One hidden turn or mirror swaps the rows below in pairs. Which row is each named row swapped with?
sasim: [ 10   0  11  10 -15 -13  -9 -12  24 -18   3   1   2   0 -14  -4  -2  -1
  26  -6]
vir: [ 21 -11  -2  -1  -3  -8 -28  -5   6  -1   5  27 -10   2 -20  -7  -7  -8
  18  -5]
Lat: [ 19  -8 -16  11  -1  -2 -33   6   6  -9  -1   6  -5  -7  15 -10   7   1
  29  -8]
luzof: [ 22  -4   2  -1  -9   2 -26   6   9  -4  -9 -18  -1  -9   0 -14   0 -22
  13 -17]
zutu: [ -7 -13  -4   7 -13  -7 -13   1  16  -9   1   2  -1   4   6   7 -11   1
  32 -17]
popi: [ 23 -10   1   0  -7   3 -24   6   7  -7  -7 -10  -4 -12   2 -21   2 -20
  12 -24]
terug: [ 20 -10  -1  -2   3 -12 -28  -2   3  -9   7  28 -10   4 -17  -7  -8 -10
  16  -8]
zoz: [  6  -6   1  11 -21   2 -27   0  24 -13  -2   8   2   6 -18   0   7  -7
  32  -8]
zib: [ 12  -2  -9 -10   4 -20  -7   4  11  -2   7  -9  -4  -5  -4 -20 -13  -8
  12 -11]
Gunod: [ 10   1  10   6  -4 -13  -5 -14  18 -12   7  -9   2  -2  -3 -10 -12   0
  18  -8]
medes: [ 22 -10  -4   4  -4   0 -27   3  29  -7   6   6   1   0 -11 -28  14  -6
  20   4]
kub: [ 20  -4   3   2   0 -11 -31  -5   2  -4   2  23 -10   3 -11   2 -13 -15
  17 -14]
zalu: [ 23 -12 -11   3  -9  -5 -22   6  29  -3   5  -2   4  -4  -9 -26  14  -7
  23   1]
lofa: [ 10  -2  14  11 -15  -8 -10 -11  22 -18   0   3   3   3 -13  -2  -6   0
  24 -10]
gud: [  6  -8 -21   9  -6   3 -40  13  10  -6  -3   3  -2  -9   3 -11   4  -4
  27 -10]
Vudip: [ -5 -15  -2   3  -4   0 -16  -3  13 -22   2   8  -7   6   1   5 -12   2
  25 -20]
lenu: [  2  -8 -15   9 -16   3 -36  13  18  -6  -9   9  -2  -2  -8  -6   9  -6
  30 -10]
pefas: [ 21  -9   1   1  -2  -6 -30  -6   6  -4   2  28 -14   5 -11  -1  -9 -13
  20  -8]
rabo: [ 27 -10  -3   0  -2  -8 -22  -1  14  -7  11  18  -2  -3 -18 -22   8  -7
  19   5]
faf: [ 23 -23  12   4  -5  -4 -18  -9  14 -10   3  13 -10  16   9  -2   1 -16
  18  -8]
Kuvas: [ -4 -12  -9   8 -12 -11 -11  -2  21  -7   1  -2   2   7  10   5  -9   0
  29 -15]
bapud: [ 14  -2  -1  -7   1 -21  -2  -4  12  -8   4 -10   2  -2  -5 -20 -13  -1
  14 -10]
Lanib: [  8 -13 -11 -15   0  -8 -18  10   9   7   0  -9  -7  -4   1 -17 -15 -13
  15 -19]
ligod: [ 12  -1   8   9 -10 -16  -4 -17  19 -16   3  -2   0   2  -9  -6 -10  -2
  22  -8]
voki: [  9 -10 -13 -12   5 -16 -17  11   3   3   8  -5  -3  -5  -2 -19 -14 -11
  13 -17]
mag: [  0 -15   2  -3  -5   5 -13   0   8 -29  -2   1 -11   1  -4  -6  -3   0
  25 -23]
mosig: [ 10  -7 -14 -12   2 -14 -11   9   9   7   3  -7  -5  -1  -2 -16 -18  -8
  13 -16]
Lota: [ -3 -15   1   0  -8   1 -15  -5  10 -25   5   6  -8   3   3   2  -9   3
  25 -19]
gube: [ -3 -10 -11   8 -14 -11 -15   1  27   1   0 -12   6   1   8  -3   2  -4
  28  -9]
mev: [  4  -8 -12   8 -19   5 -35   8  20  -9  -5   8   0  -2 -15  -5   9  -8
  28  -9]
vazem: [ 10 -13   5   6  -3   7 -19   5  12 -22   2 -11  -5  -8  -3 -24  -4  -9
  16 -27]
gite: [  7 -18 -12 -13   3  -8 -20  13   9   6   6  -3  -8   0   0 -18  -9 -18
  13 -19]
Desuz: [ 19 -24  13   6  -6 -10 -19  -9  14  -8   7  14  -7  13   8  -3   0 -22
  16 -14]
rabu: [ 22  -4   1   1  -9  -4 -27   9  11  -4  -6 -13   1  -7   0 -14  -1 -28
  12 -22]
Logil: [ 19  -4   1  -3   0 -12 -28  -5   4  -4   2  26  -5   4  -9   2 -13 -19
  20 -14]
Fol: [ 14 -10  -9   6 -12 -10 -18   6  31  -3   5  -6   5  -2  -3 -23  14  -4
  25   1]
Funug: [  9  -5  11  11 -16  -7 -13 -12  25 -16   3   3   4   3 -18  -3  -3  -5
  30  -5]
dil: [ 11  -5 -22   7  -6   2 -37  12  13 -11  -5   3  -4  -7   8 -12   8  -3
  25  -9]
zari: [ 26 -19  10   9  -2  -5 -16  -8  11 -13   3  14 -10  10  14  -8  -2 -14
  16 -16]
nogiz: [ 12 -12 -11   9 -11  -5 -20   8  29   2   2  -7   4  -2   1 -23  14  -6
  23   0]
kebag: [ 21  -2   1   2  -7 -15 -30  -3   3  -2  -4  20 -13   2 -10  -1 -13 -21
  18 -14]
radan: [ 10  -9 -11  10  -8 -11 -18   5  32   2  -1 -11   6  -1   0 -19   9  -7
  26   0]
rerem: [ 24 -15   1  22   5  -6 -26  -5  15 -14   4  14  -6  -2  15 -12   3  -5
  19 -11]
tep: [ 25 -10   1  -4  -1 -13 -27  -4  10  -8  11  24  -6   1 -19 -15  -1  -7
  19   0]
rop: [ 10 -23  -7 -15  -4 -11 -17  12  13   7   5   2  -9   0   1 -14  -9 -23
  17 -20]
mef: [  5 -15 -12 -16   1 -10 -20   9   7   7   3  -2  -4   0   0 -19  -7 -23
  17 -18]

Swapped with luzof: faf
Swapped with Lota: dil
Swapped with gud: Vudip
Swapped with Funug: radan
Swapped with terug: voki
Swapped with pefas: Lanib

